One vector is turned by the same rotation once a step. Each row is the vector after some number of steps, and that number follows the row.
The counts run from 0 to 229.
[ -7 -11   1 -15  18   9   9   2   8  -7  13   8   0 -28  22   2  -5   1
   0  -3  -8  11 -12  23  -6 -11  -4  11 -11   2   9 -14 -18  13 -10   6
  10   6   7  13   5  22   2  13   6   0   0   1  -8   1   1   3   7   2]
138
[ -3  -5   0   3  23  20   4  -8   8 -10   4  13  -1 -19  20  10  22   8
  16 -12   0 -14   7   7 -18  -2  14   8 -11 -11  20 -10 -20  -5 -21   1
  -3   6  15   4   2   7   8   0   7   9  -4  -5 -15  -6   4  -3  -1  -7]
229
[ -8  -7   4   3  15  19  11  -9  14  -3   3  23   4 -32  14  -5  15  10
  16 -14  -5   2 -12   9 -16  -1  10   8 -19   0   9  -7 -21 -11 -11  -4
  -5  -3  13  15   1   9   4   4   4   6   1  -4 -10   7   4   0  -3   2]
221
[  8   8  -2 -25  23   8  -4   6  10 -15  13   5  11 -20  28   5   0  -7
   3  -1  -6   0  -1  16 -14  -4  -2  10 -15  -7  13 -15 -13   0 -12   3
  -3   7  12   6   8  13   4   1  14   1   1   2 -10  -5   6  -3   3  -1]
147
[ -1   6  -6 -21  17  12   7   8   2 -15  11   8   6 -21  25   5   5   5
   2  -7  -4   8   3  18 -14 -10  -4   6  -9  -9  20 -14 -13  -6 -11  -2
  -5   3  16  15   1  11   1  -4   9   8   1   4 -10  -6   1  -8   1  -4]
148
[  0  -7   9 -18  20   3  -8   0  10 -11  12   2  -1 -21  24   7   6  -9
  10   0 -10  -1  -4  22  -6  -9   2   5 -17   0  12 -18 -13  12 -17  15
   4   6   8   5  13  12   8   9  10  -7   3  -8 -11  -7   0  -8   4   2]
130
[ -5 -12   4  -5  14   0   5  -3   3   1   0   6   3 -30  22  13  11  -2
   9  -7 -14   1 -17   8  -1  -4   7  -5 -20  -7  -6 -21 -10  10 -14  -2
   2  -3  13  17  19  15  11  16   5  -5  -3   1 -11   3   0  -6  -5   0]
53
[ -7 -10  12   4  20  15   4 -15  10  -2   5  16   1 -26  17   0  10   2
  13  -5  -7  -9 -17  11  -9   3  10   9 -21  -1   2  -8 -21  -1 -12  -2
   1   4  11   7  10  13  13  15   6   0   1  -5 -10  -1   4   2  -4   3]
222
[ -4  -7   0 -13   9   4   0  -3   3  -1   1   7   4 -23  20  15  23   5
  10 -10 -14  -5  -4   6 -11  -3  13  -8 -18  -9  11 -22  -8  -9 -12  -5
  -9  -3  19  15  15  13  11   4   8  -5  -3   1 -14   2   1 -15  -8  -7]
48
[ -8   0   1 -18  13  13  10   4   5  -5  16  10  -1 -26  23   9   8   4
   7  -7  -4   3   0  14 -15 -16   2   3  -8  -5  21  -9 -17  -2 -15   2
  -1  12  15  13  -1  12   1   3   6   5  -3   3  -3  -5  -2  -7  -4  -1]
12
[-12  -6   5  -9  16  11   5   2   4   0  13  11  -6 -30  21   7   3  16
  16  -9  -3   6  -4  16 -13 -15  -5   2 -12   9  18 -17 -20  -4 -12   2
  -4  15  11  14  -1   9   4   3   8   2  -2  -1  -3  -3   4  -2  -1  -2]
8
[  0 -12   4  -1  23  19   5 -10   4 -11   3  11  -5 -24  21  10  16   8
  13  -8   0 -14  -2   9 -11  -4  10  12  -9 -11   9  -7 -22   4 -20  -2
   5  10   7   3   7  11  10   6  -1   5  -6  -2 -11  -9   1  -1  -1  -5]
93
[ -3  -9  -1  -5   4  10  11  -3   1   4   4  24  -2 -32  19  -1  12   8
  16 -18 -10   9 -11   7 -13  -5   8  -2 -14  -8   6 -20 -15  -6  -7   3
  -8  -8  11  21   7  15   4   5   5   5   3  -3 -12   8   4  -4   0   1]
68
[ -9  -7   0 -14  18  11   5   0  10  -8  10   9   9 -21  20   7   1   3
  -3   1  -8  -6 -15  21  -8 -12  -8   7  -6 -13  12 -12 -18  11 -14  -3
   3   9  12  15   5  18   6  12   9  -3  -2   6  -9 -16   1   1   5  -7]
17
[  6  -5 -13 -19  23   2   3   0   3  -8   9  -1   7 -19  20  17  -1   1
  -6  -7 -12  -7  -1   2  -7   4   5  11 -14  -9   1 -19 -14   1 -13   0
   8   7  18   9  10  17   5   4   5  -2  -6  12 -21   7   6   0   2  -9]
175
[  0   1  -2 -19  17   9   0  -3  12 -14   6   8  15 -19  16  11   5   4
   7  -7 -12   0  -4   6 -17  -1   1   0 -27  -4  12 -21 -11 -14  -5 -10
  -7   1  15  19  10   8   7  -2  10   0  -4   2  -9   5   6 -10  -8  -5]
31
[  7  -7 -11 -15  10   5  10  -3   3  -2   3  19   3 -27  23  -4   5  -4
   3 -12  -7   5  -9  11 -10   0   4  12 -11 -17  -2 -11 -17   8  -7   9
   0  -6   6  13  12  28   3  11   8   1   2   6 -21   3   6   1  12   1]
203
[  4  -2  -7 -20  27   6   3   2   7 -13  10   4   7 -23  20  14  -9   6
  -3  -3  -3  -5  -2   9 -10  -4  -5  16 -10  -8   5 -18 -18  -1 -14  -3
   7  10  14  12   6  13   4   1  10   0  -2   8 -15   0   7   5   5 -12]
159
[ -9  -4   3 -13  21   3   0   2   7   1  14   1  -3 -24  31  11   3   2
   3   0  -4  -4  -6  18  -6  -9  -7  11  -7  -2  10 -12 -19  10 -18   6
   5  15  11   4   5  19   9  10  14  -3  -3   2  -8 -10   4   3   5  -7]
142
[-12  -7   5  -4  19   2  -5   4   8  -3   8   4  -3 -25  16   6  16   6
  14  -9 -11   2   3  14 -13   2   7   2 -12  14  16 -23 -16  -3 -17   6
   0  -1  17   3   8   9   8   0  13   2   2  -8 -15   7   7  -8  -5  -2]
124
[ -6 -13   0 -24   9  13   5  -9   5  -5  12   8  -1 -20  14  19   3   7
   3  -6 -11  -8 -10  16 -14 -15  -2   9 -17  -8  10 -14 -14   0  -8  -2
   7  15   8  22   2  13   3   7  -1  -7  -7   8  -9  -6   0  -3   4  -9]
29
[  2  -3 -13 -14  20   4  10   0   0 -11   6   6   4 -25  14  16   1   9
   3 -15  -9   3   5   2 -11  -8   4   6 -13  -3   5 -19 -12  -6  -9  -5
   6   1  17  20   7  15  -2  -3   1   6  -7   8 -17  14   6  -5  -4 -12]
176
[  3 -15  -3  -8  26  12   0  -3  10 -15   8   6  -4 -19  17  11   4  -2
   7  -5  -7 -10   4  14  -8  -4  10  19 -13  -2   7  -9 -21  11 -12  12
  16   8   8   3   9  16   3  10  -3  -3   1   1 -19  -1   1   0   9  -4]
110
[ -4  -1   1 -17  15   0  -7   7  16  -7   7   8   9 -22  21  -4   3  -6
   6  -4 -15   6  -8  20 -12   3   0   8 -19   4  15 -18 -15  -2 -11   7
  -6   0  14   7   9  16   7   4  22  -3   6  -5 -13   4  11  -4   4  -1]
135
[ -6  -9   7 -23  16  12   8  -5   9  -7  16  12  -1 -23  22   8  -3   0
   7  -2  -6   2  -8  19 -11 -15  -3   7 -18  -4  12 -10 -14   4  -6   4
   4  14   6  19   4  15   1  10   6  -4  -3   2  -2  -7  -3  -2   5   2]
13
[-12   1   5  -9  20  12   5   3   5  -7   7   6   6 -22  22   6  12   6
   9   0  -4   1  -8  20 -12 -11  -4  -2 -12  -8  19 -16 -15   2 -17 -10
  -5   7  18  12   4  11  10   9  11   5  -3  -2  -4 -13  -2  -7  -6  -6]
16
[ -4 -13   3  -9  17   2  -3   1  13  -9   5   6  -1 -26  12   4   2   5
  12 -11  -9   6  -3  15 -10   4  -1   9 -17  14  10 -25 -18  -1 -11  10
   5  -5  11  10   8  11   4  -2  11  -3   9  -7 -17  13  12  -1   6  -1]
123
[  0  -8   3  -8  11   6   1  -7  -2   1  -1  14  -3 -27  27   8  20  -4
  13  -8  -9  -4  -9  12  -8  -6   6  -3 -12 -19   4 -15 -11  10 -12   6
  -6  -2   9  11  18  16  12  14   9  -4  -2   1 -14 -11  -4  -6   1  -4]
65
[-10 -21   1  -5  19   5   2  -3  12  -7   6   6  -8 -24   9   6   0   4
   8  -6  -8   4  -5  22  -5  -8   1  11 -11   8   7 -21 -20  14 -12  12
  14   4   8  13   8  16   1   5   2  -7   3  -3 -16   3   4   2  12  -2]
122
[ -7  -1   0 -12  17  10   2  -3   4  -9   3   5  12 -17  22  14  12   3
   3  -3 -12  -5  -7  11 -14  -4   6  -6 -19 -12  13 -15  -6  -5 -16 -10
  -2   4  21  18  11   9  13   5   7   5  -3   4  -7  -4  -4 -11 -11  -5]
32
[ -3  -1  -4 -20  12  10   3   3   9  -6  18  12  -1 -29  19   4   1  13
  13 -13  -5   9  -1  10 -17 -14  -5   7 -13   8  20 -19 -17 -11  -9   0
  -4   8   8  14  -3   9  -3  -5  12   6  -4   0  -8   4   8  -3   1  -1]
144
[  4  -5  -7 -10  14   7  11   2   1  -7   4  21   2 -34  17  -7   6   3
   9 -19  -4  14  -6   5 -11   2   6   7 -14  -9   1 -17 -13  -4  -4   2
  -6  -9  11  16   8  18  -1   5   8   6   3   2 -18  12   5   1   3   1]
204
[  2  -8   8   2  22   6   7  -6   1   1   2  11  -1 -33  29   1  12  -1
  12  -8  -6  -4 -15   6  -2  -1   8   5 -16 -10  -6 -11 -16  11 -14   0
   1   0   8   6  14  16  12  18   8  -2  -2  -5  -8   0   3   1  -2   3]
206
